Z: 4 groups of rows, each row roughly a mix of its group's hidden directions:
Z (120 x 11):
[[-28   4 -10 -27  41  18   6  14 -31  14  13]
 [ 17  -7  20  13 -37  10  16  -6  36   3 -35]
 [  2 -12  21  -3 -32 -23  15   1  38 -11 -35]
 [ 10 -23  19  13 -14  18  32 -14  33  -3 -35]
 [ -4   8  -4 -10  27  27  29  33 -18  34  -7]
 [  2  31 -38  -1  16   3   6 -34  10  21  29]
 [-11 -39  26  17   6  35   0   8  32   1 -15]
 [ 16   5   8   0 -26  -5  20 -55  15 -10  20]
 [-19  24 -30  -3   4 -38 -24   7 -35   1   4]
 [ -7 -40  12  20   2   4 -24  33  16  -9 -31]
 [-28 -19 -20   7 -14 -18 -35  10 -26 -30  12]
 [-10  23 -13 -16  34 -18  -7  -5 -39   5  32]
 [  5   1 -42   4  33 -19  -1   0 -35  22 -14]
 [-13   7 -38   2  26   5 -45  26   4  10  -7]
 [ 13 -10  -6  30   7  17 -23  28  23   9 -41]
 [  5 -23  24  11 -18   6  28 -10  37  -6 -36]
 [  6 -14  20   9 -23  17  35  -7  42   4 -23]
 [  4   6  36  19  -4 -39  23 -21  26   0 -16]
 [ 10  -2 -23   2   1  66   9   3  -8   8  -1]
 [  3 -17  16   1 -32   2  21   2  39  -9 -38]
 [-26  18  21 -24 -41 -19  -2  -2  -8 -26  20]
 [  4  -3 -36 -21  -9  50 -13  21 -15   0   2]
 [-16   0 -33  -9  46  17   4  24   0  26   7]
 [ -8 -36  12   6   9   8 -23  47   0 -10 -25]
 [  8  -1  16  -5 -12  11  50 -24  32  19 -10]
 [  2 -19  25   5 -26 -10  22  -4  39  -9 -36]
 [ -5 -31  23   7  -7  -3 -25  42  -6 -20 -27]
 [ 10 -21  43   2 -38 -12   4  -9  -1 -30 -15]
 [ 11 -18  20  18 -29  16  21   0  40  -5 -29]
 [ 26  29 -17   3  37  -6  18  -5  -4  38 -13]
 [ 15  32 -17   3  37 -16  13  -2  -7  40 -12]
 [ -5  25 -42 -11  22   5 -39  14 -10   8  17]
 [  5 -16 -29  22  43 -23  -2   4 -10  30 -11]
 [-20 -46  10  14 -12  26 -25  13  15 -21  -7]
 [ -4 -18 -33  18  39 -24 -11   7 -18  26 -14]
 [ 25  49  -4   0  24 -11  20  -8   4  30   1]
 [-15 -41  27  18  -4  29 -10   9  33  -8  -7]
 [-22 -17  46  14  -5   7   0   8  44   4   2]
 [ 11 -15  10   4 -12   8  45 -25  42   5   1]
 [ -8  -1 -28 -13  22 -15 -32   1 -33  -9  36]
 [-14   5 -33   0  44  16   5  23   2  32   5]
 [ -2  15 -30  -7  19  25 -22  10 -36   8  32]
 [  3  11 -41   5  23 -38 -11   1 -33  14   1]
 [ -4   0 -12  -6  33  32  23  31  -7  36  -5]
 [ -6  30 -28  -1  16 -44  -4  -1 -32  11  11]
 [  0  39 -26  -7   6 -42  -6  -2 -30   8  11]
 [  3  -6   7   2 -29 -29 -34 -25   8 -39   3]
 [  2  10 -26 -11  31 -23  -3 -20 -20   5  45]
 [  9 -18  16  10 -23  16  31  -8  35  -4 -37]
 [ -8  11 -28  -7  20  12 -26  12 -38   5  35]
 [ 15  18  13 -36 -38  -6  27 -17  -8 -18  16]
 [ 28  37 -24 -16   8 -32  14 -11 -19  19   4]
 [ -5   2 -24   1  40  22  29  10   4  36  16]
 [  6 -19  10   8 -19   9  41 -18  46   3  -4]
 [-11   8 -21 -13   8 -15 -45  11 -40  -6  18]
 [ 14  -5  36   1 -45 -14  -1 -21  -2 -29  -9]
 [  5 -14  29   6 -21 -17  24 -11  38  -7 -35]
 [-12  13 -29 -14  11   1 -32  20 -34   1  33]
 [ 11 -16  12   7 -27  11  31  -6  35  -5 -39]
 [  9 -13  24  15 -26  19  24   2  37  -1 -34]
 [ -8  23 -20 -16  32 -19 -13  -6 -36  11  30]
 [ -7  14 -11   4  36   9 -21  -3 -37  10  39]
 [  7  13 -45  -7  16 -26  -6  -2 -42  11  -7]
 [-12 -26 -19  22  23   8 -34  30  23   7 -18]
 [-30 -26 -12  -7  14   8 -21  22 -21 -31  29]
 [-20 -33  25  25  13  27 -10  13  32   6 -14]
 [-25 -35  35   0 -25  23  -1   4  20 -24   4]
 [  6 -19  15   2 -30   7  24   0  38  -8 -39]
 [ -8 -40 -22   8 -11  -7 -18  -1  14 -33  35]
 [  9   1  -7  16 -16  -7 -55  24 -11 -10 -24]
 [  9 -32   1  10 -15   6  32 -21  44 -12  13]
 [-13 -29 -24  11  22   8 -40  19  27  -2 -15]
 [  6  41  21 -32 -22  18  31 -14  -5  -5   3]
 [ 14  18  24  -7 -39 -18  13 -38  -9 -19   7]
 [ -1  13  -7  -7  25  29  22  35 -19  36  -5]
 [  9 -19  12   9 -24  16  30  -6  35  -5 -38]
 [ 18  50   6  -5   8 -23  -5 -12 -28  26 -11]
 [ 14  27  -1 -10 -12   3  34 -44  -3   9  27]
 [ 26 -27  -3  13 -14  44 -15   2  20 -28   0]
 [  6  31 -14  -4  32 -26  16  -3 -14  41 -12]
 [ -1  11 -18 -10  22  17  43 -26   9  30  17]
 [-10  -8  35   4  -5 -54   1  -8  23 -10 -10]
 [-14 -51  10  -6 -27  24  -6   3   1 -30  -4]
 [ 10   4  12  -5  -6   3  51 -29  30  20  -2]
 [  5 -29  17  11 -29  26  11  10  33 -11 -31]
 [-26 -31 -11   3 -24  -9 -32   9 -17 -36  11]
 [ -1  11 -22   4  29  35 -13   0 -34  12  31]
 [ 22  39  23 -29 -22   6  30 -15  11   4   5]
 [  6  -4  20   1 -23 -46  17  -8  29  -8 -28]
 [ 14  19  24  -8 -18   5  52 -25 -13  12   7]
 [ -4  20 -25 -11  19  -3 -28   9 -38   6  35]
 [ 10 -15  40   4 -40 -16  -5  -8  -3 -32 -12]
 [ -3 -24  23   3 -24 -22  18  -2  36 -13 -34]
 [ -3  22 -27 -13  15  -4 -28  12 -37   6  34]
 [  0   2  -3  -5  27  31  33  31 -14  35   1]
 [-21 -30 -21 -11  22   6 -10   7 -15 -25  42]
 [-10  -4 -30   2  36  18 -24  40  -1  18  -1]
 [-13 -11 -39   5  37  15 -29  21  16  14   3]
 [ 17  21 -19  -3  27 -25  16 -32  -1  21  31]
 [ 13 -31  -3  17 -27  -4  15 -20  44 -17  12]
 [ -7  19 -24  -7  20  -5 -27  10 -38   5  37]
 [ 28   6  11  34 -35 -20 -11  -6  27  -9 -22]
 [-33 -14 -17 -33  26  14   6   5 -22   0  32]
 [-15 -50 -11   0  -3  19   7   4  23 -28  23]
 [ -5  26  28 -24 -40  13  12  -8   3 -28  18]
 [  4 -16  47  -1 -19  -4  18  30 -23 -13 -19]
 [ 23  15  23  -5  14  22  30  -6  29  32 -17]
 [ 27  -7   7  20 -33 -19  15 -29  35 -12   5]
 [  3  -6  31  14  -5 -46  21 -19  25  -4 -19]
 [-27 -43  -3  -1 -25   1 -23   8 -13 -34   5]
 [  8   1  38 -13 -33  27  16  -7  29 -19  10]
 [  5 -19  18   4 -28   3  25  -2  39  -9 -38]
 [  4 -11 -15  13 -26  -8 -56  19  -4 -14 -14]
 [ 11 -22  39   5 -40  -9  -9  -5   2 -31 -18]
 [ -7  19 -23  -9  20  -7 -29  10 -37   5  37]
 [-19  -5 -13  -5  14  10 -45  35 -31  -8  -6]
 [-15 -13 -34  13  36   7 -31  29  14  12   0]
 [  6  12  32  -2 -37 -34   1 -13 -20 -31   1]
 [-23   3  -3 -27  39  29   8  19 -28  18  -5]
 [ -6   3 -28   2  33  28  22  -6  19  39   0]]

the two rows of each list that fit no group, in list order (the others fit one group, some only roughly):
  * z_715: [-14  18  11 -13   5 -54 -31   5 -11  -2  20]
  * z_631: [ -9 -12  43 -24 -26  25  25  -5  22  -7  -7]
  * z_441: [-11  -9  -7  13   3 -15 -52  36  -2 -16 -15]
  * z_128: [  8 -28 -27   2 -17  21   4 -12  35 -26  29]
  * z_137: [ 17   5 -45  11  30 -26  -9  -1 -25  18  -6]
  * z_949: [ -2 -17  36   2   4  34  24   2  34  16 -20]
  * z_569: [-3 -8 -6  5 29 24 46 -5  9 37  0]
  * z_109: [ 28  42   7 -18  10  -6  35 -11   4  28  -1]
  * z_905: [-32 -38   1  -1 -13  11 -16  23  -3 -37  15]
  * z_694: [-25  -4 -16   8  46  28 -22  17  -2  22   0]
 => z_128, z_694
  * z_289: [-15   9 -15 -22   7 -34 -36  17 -26  -5  26]
  * z_360: [ -4 -17 -30  20   9   7 -47  -8  34  -2  -2]
  * z_820: [  5  17  34 -12 -38   9  39 -15 -10 -13   9]
  * z_624: [ 14 -18   2  15  -8  47  30 -12  23   3 -23]
  * z_35: [-10 -12  35   8  10  39  15   1  36  19 -12]
  * z_753: [ -8  21 -48  -1  29   8 -22 -22 -10  16  11]
  * z_184: [ 17  32 -39   0  12 -31 -17   1 -30   4   6]
  * z_557: [-16   6 -30   7  12 -47 -22   6 -31   4   8]
  * z_281: [ 18   7  39 -16 -13  19  36 -12  32   9  -1]
  * z_350: [-14   5  -3 -28 -17 -41 -37  25  -2 -11  -1]
  * z_636: [ 31  11  18  24 -28 -20  19 -24  31  -2 -12]
  * z_974: [-10  23  -6 -13  11 -49 -26   8 -23   1  24]
  * z_518: [  4 -24 -15   1 -38 -14 -26  -9   8 -34  28]
  * z_453: [ -8  -5   7   2 -24 -32 -45  -4  -1 -36  -9]
 => z_820, z_753
  * z_940: [ -1  26 -17  -9  34 -21   3 -16 -25  10  39]
  * z_489: [-23 -42   9  -6 -23  29   9  15  14 -29   3]
  * z_983: [-20 -17  33 -20 -42   1   0   1   2 -32  11]
  * z_576: [  8 -21   3  13  -5  48  29  -7  20   6 -30]
  * z_325: [ 13  23  15  -8 -31 -22  19 -41  -8 -17  19]
  * z_756: [ 12 -20  -5  17  -2  38  30 -21  35   3 -17]
  * z_564: [ 2  2 -6 -1 28 16 51 -5 -5 33 19]
  * z_178: [  6   1  -2  19  40  10  -2  22   4  38 -33]
  * z_348: [-17 -35  38  -2 -21  29   0   6  22 -18  -9]
  * z_928: [ 11  28  -4 -29 -38 -23   7 -11 -21 -22  19]
 => z_756, z_178
  * z_681: [  7 -17  15   8 -34 -16 -20 -35  19 -33   1]
  * z_120: [ 21  13  13  -9 -10 -22  36 -39 -27   0  11]
  * z_857: [ 14 -31  46   7 -25  -5  27  -3   5 -15 -15]
  * z_621: [-22   9 -12  -9  25  -6 -33  22 -42 -10  17]
  * z_915: [-12   6 -31   6  19 -48 -11   4 -31  14   3]
  * z_702: [  9  -3   1  18  48  16  13   1  15  38 -20]
  * z_123: [-13  -5  10 -27 -49   0  -5  -4 -12 -38  14]
  * z_222: [  5  26  -1  -8  -4  -3  45 -38  -4  12  27]
  * z_426: [-5 -8 -6  3 29 28 43  4  8 38  0]
  * z_279: [  3 -20  23   8  -4  -3  31  -6  34   9 -43]
 => z_120, z_279
  * z_775: [-10  22  -4 -11   3 -54 -26  10 -18  -2  18]
  * z_278: [-10 -28 -35  11  28  -2 -39  23   3   3 -11]
  * z_901: [  4  28 -40  -4  17 -31  -8  -5 -35  13   4]
  * z_671: [  2 -35  41   6 -29 -11   3   8   1 -30 -18]
  * z_766: [ 22  43  -3  -5  25 -24 -11 -17 -27  22   1]
  * z_723: [-12 -49  17   5 -26  14 -15   7  17 -30   3]
  * z_86: [18 33  2 -9 28  6 31  0  3 43  4]
  * z_420: [  9  24  -3 -12  -2   1  43 -45   3  13  19]
  * z_979: [ 19  14  28 -18 -16  45  26  -9  19  -3  -9]
  * z_788: [ -5  15 -18 -14  31  18  43   0  -6  34  12]
  * z_861: [-21 -13 -26   8  45  -2 -12  38   2  12   1]
 => z_278, z_86
  * z_567: [ 10 -25   5  13 -13  42  26  -5  25  -2 -32]
  * z_789: [-10  30 -19  -3   1 -32 -26  20 -41   8  -3]
  * z_346: [-12   6 -17  -5   5  -4 -53  25 -34  -1  -9]
  * z_922: [-10  31  -8  -9  30 -16 -18   5 -46   8  15]
  * z_707: [-18  16 -28  -1  11 -47 -10   2 -36   6   8]
  * z_806: [ 10   9  23  -1 -27 -19  33 -44  -1 -13  12]
  * z_56: [ 14  -7  23  13 -25  20  18   4  31   6 -43]
  * z_149: [-22 -28   9  17  22  15 -40  29   8  -4 -18]
  * z_292: [-20  -9  43 -20 -38  14  10   0  17 -20   4]
  * z_906: [ -9  20  -7 -11  11 -44 -30   9 -25  -2  30]
  * z_83: [ 11  -1  20   5 -36 -25  -4 -39   7 -31   9]
  * z_526: [ -9 -26  19  11 -24  28   3  27  22 -14 -35]
 => z_789, z_149
  * z_682: [-13 -28  20  11 -32  23   1  21  24 -21 -26]
  * z_356: [ 18  55 -17 -11  10 -23  10  -7 -16  19   6]
  * z_735: [ 16  11  25  16 -27   9  11   4  24  12 -47]
  * z_933: [ -1 -26  26   8 -21  -7 -31  25   3 -24 -34]
  * z_352: [  7 -29  -5   0 -35   1  37 -13  37 -10  -4]
  * z_71: [ -1 -19  14   3 -10  -1 -42  42 -11 -21 -20]
  * z_948: [ 24  21 -28  20  40 -12   3   0  -8  31 -14]
  * z_194: [-10 -43  17  12 -10  36 -20   9  23 -18  -8]
  * z_643: [  9   3  25   1 -28   8  37  -9  30  15 -32]
  * z_615: [ -2  11 -35   4  29  16  26 -15  14  30  25]
  * z_648: [-10  24  -6   2  42 -17  13   0  -8  45 -10]
  * z_64: [-24 -38  16  11  17  30 -28   6  14 -15  18]
  * z_224: [  0 -10  34  -7 -14  -8 -10  42 -32 -22 -15]
  * z_148: [ 10  -9  24   7 -37 -22  -1 -38  12 -30   1]
 => z_352, z_64
